Each run below is a few steps of one of 3 hidden systems, one row a step.
In the rows, zero is written as 128.
path 1, Mili (5 x 32):
[[123 114 112 103 126 174 179  98  76 147 121 137  99 128 137 144 170 116
  117  94  71 158 130 112 143 149 189 138  67  86 139 142]
 [130 125 123 113 120 177 174  98  76 155 114 132 101 133 135 152 179 115
  106  93  71 154 124 113 137 158 186 134  78  87 142 142]
 [133 134 129 117 112 181 173 100  78 160 109 122 106 137 136 160 180 111
   98  91  74 149 120 107 130 158 187 134  91  88 142 135]
 [134 144 143 122 103 178 166 105  88 163 101 117 107 141 133 166 184 113
   96  87  77 144 116 112 120 170 184 127 102  90 143 131]
 [134 152 147 127  97 177 159 113  89 166 101 117 110 145 132 175 185 119
   90  91  80 137 111 113 115 174 177 121 117  96 141 131]]
path 2, disot (5 x 32):
[[127 130 161 165 132 115 116 162 178 137  57 140 166  91 169 115 152 120
   90  93 146  89 162 119  98 117 114 105 145  95 154 130]
 [132 137 162 167 127 118 123 158 177 139  61 136 167  96 176 121 156 122
   89  92 139  91 150 115  97 123 122 107 150  93 150 124]
 [134 141 164 166 125 119 132 159 173 140  58 128 162 100 176 126 154 124
   85  85 135  94 140 116  98 135 126 113 150  89 147 123]
 [135 141 164 164 120 123 136 159 166 142  63 123 164 104 178 135 156 121
   83  81 127  96 128 115  97 141 140 109 149  86 140 118]
 [141 142 168 156 117 129 142 152 159 140  65 117 159 109 180 139 156 117
   83  79 119  99 122 114  94 139 148 117 148  85 141 120]]
path 3, riz, 5 rows:
[[ 95  93 162 133 119 132  64 113 162 115 139 129 138 174  96 168 128 126
   91 204 169  78 110 130 124 171 130 104 169 162 150 140]
 [ 88  73 157 131 121 136  71 109 168 107 135 128 143 169 111 167 128 127
   84 203 159  70 106 123 127 171 147 106 162 149 156 139]
 [ 85  63 156 129 123 138  76 109 167  98 130 125 143 165 120 160 127 123
   70 204 150  70 104 120 125 168 165 106 153 142 159 138]
 [ 85  53 159 129 125 141  86 107 165  92 121 127 147 160 135 150 128 120
   64 197 142  71 107 115 122 165 173 107 142 125 165 142]
 [ 80  50 156 127 129 140  94 107 167  86 115 127 149 149 145 141 128 113
   61 185 131  74 110 109 121 162 182 108 131 116 171 140]]
path 4, disot, 5 rows:
[[ 98  96 127 117 140 131  73  97 137 116 180 137 115 161  81 140 113 135
  133 205 163 111 129 140 151 145 112 121 148 172 141 141]
 [100  97 128 128 143 124  69 100 147 113 177 132 125 159  82 139 103 136
  136 202 172 111 121 136 147 139 108 121 154 179 135 136]
 [103 101 129 131 144 112  69 107 154 104 173 130 130 150  91 132  98 138
  139 197 177 103 121 141 148 133 106 123 162 182 130 127]
 [104 106 132 130 145 103  75 117 161  98 167 128 141 145  96 131  87 141
  142 196 183 104 117 145 141 125 103 125 168 187 128 126]
 [107 109 135 131 147  97  79 123 162  92 164 122 149 137  99 129  84 145
  146 188 191 103 113 142 136 119 101 124 173 192 118 120]]
path 5, riz:
[[119 112 112  97 136 119 156 109 109  68 172  96 139 147 142 142  69 148
  151 149 131 132  51 124 148 140 195 157 135 162  97 109]
 [114 101 106  95 144 122 162 100 107  64 175  94 137 140 149 139  71 142
  147 150 128 136  56 126 155 133 202 161 118 155 101 114]
 [111  92 101  91 147 121 164  97 103  63 173 105 133 140 155 132  74 141
  146 149 125 138  63 126 162 129 207 163 101 144  98 119]
 [106  82  93  87 152 128 172  97 100  63 164 110 130 127 157 127  77 137
  143 146 117 145  71 126 165 125 209 164  90 137 107 123]
 [107  75  85  87 155 128 181  99  97  64 157 122 128 119 164 119  83 134
  147 135 111 148  81 123 166 120 208 160  79 128 110 125]]
path 6, Mili, 5 rows:
[[108 133 177 134  86 146 103 127 147 126 112 103 145 168 116 183 147 135
   91 155 135  78  75 118 104 183 172 109 185 148 134 125]
 [109 137 172 135  94 138 104 130 147 123 119  99 146 165 112 179 136 140
   98 160 144  78  69 124 111 174 166 111 192 156 133 116]
 [110 140 169 138  98 132 101 128 147 114 132  98 143 168 113 172 127 142
  107 161 151  78  64 127 116 169 163 116 195 169 128 105]
 [112 138 166 131 102 127 101 129 149 107 137  97 145 165 111 166 112 145
  119 162 155  85  65 131 121 162 158 121 194 170 123 109]
 [114 142 156 130 109 119 104 131 146 101 145  94 148 157 116 166 102 147
  128 164 159  91  64 132 127 156 149 125 193 181 113 107]]

Name the system that made each run.
path 7 (3 x 32):
[[ 89  53 105  82 143 134 127  87 111  76 171 128 124 149 125 139  98 128
  132 195 132 124  98 122 162 138 190 141  92 149 126 142]
 [ 88  39 100  87 150 141 136  91 114  69 158 142 123 141 138 128 102 121
  126 187 124 122 108 118 164 131 194 141  77 133 134 148]
 [ 91  40  95  89 156 141 143  93 114  70 152 151 120 129 144 119 108 118
  121 174 115 123 119 116 164 123 194 139  67 120 139 149]]
	riz
path 8, 3 rows:
[[103 100 131 125 146 107  76 116 156  93 172 124 141 147  99 130  87 144
  144 198 181 108 110 138 145 126 114 129 161 186 120 122]
 [108 104 129 125 144 100  83 124 156  90 165 121 148 138 102 127  79 143
  148 188 187 107 107 145 137 120 111 130 166 188 112 117]
 [111 115 129 129 144  96  88 128 157  86 163 118 149 129 113 126  74 148
  153 181 184 109 103 149 136 113 106 135 168 192 106 113]]
	disot
path 9, 3 rows:
[[126 144 178 174 119 116  73 156 185 148  81 135 162 120 123 139 157 128
   92 125 170  84 150 128  92 145  74  93 191 133 160 123]
 [128 143 186 170 112 112  78 155 185 143  80 125 166 126 126 144 153 127
   90 124 166  79 132 128  86 144  86  93 197 135 153 114]
 [130 148 185 170 108 120  88 154 181 141  82 112 168 124 133 146 149 130
   86 119 159  81 119 125  80 149  98  99 203 138 144 109]]
	disot
path 10, 3 rows:
[[111 117 135 116 123 115  84 114 133 101 179 111 134 162  89 149  92 147
  152 194 169 110  97 138 139 146 123 135 169 196 115 121]
 [101  96 134 109 126 119  86 108 137  89 180 110 136 167  95 146  89 146
  140 202 165 106  88 133 147 147 146 137 157 185 121 122]
 [ 94  73 129 106 137 121  89  96 136  81 175 113 135 167 106 148  88 138
  127 207 155 100  90 128 148 148 163 133 143 175 125 127]]
	riz
path 11:
[[101  66  97 112 156 136  98  95 129 111 170 171 109 141  88 117 121 122
  138 188 145 135 157 136 162 122 107 124 102 153 143 153]
 [ 98  56  98 113 159 134  96  94 132 111 159 179 113 133  95 115 123 119
  131 192 147 129 163 134 158 121 107 116  99 142 152 160]
 [ 97  50 103 115 161 135  89 100 142 107 146 176 122 127 106 106 133 111
  124 187 145 127 167 134 158 122 106 114  94 134 159 158]]
	riz
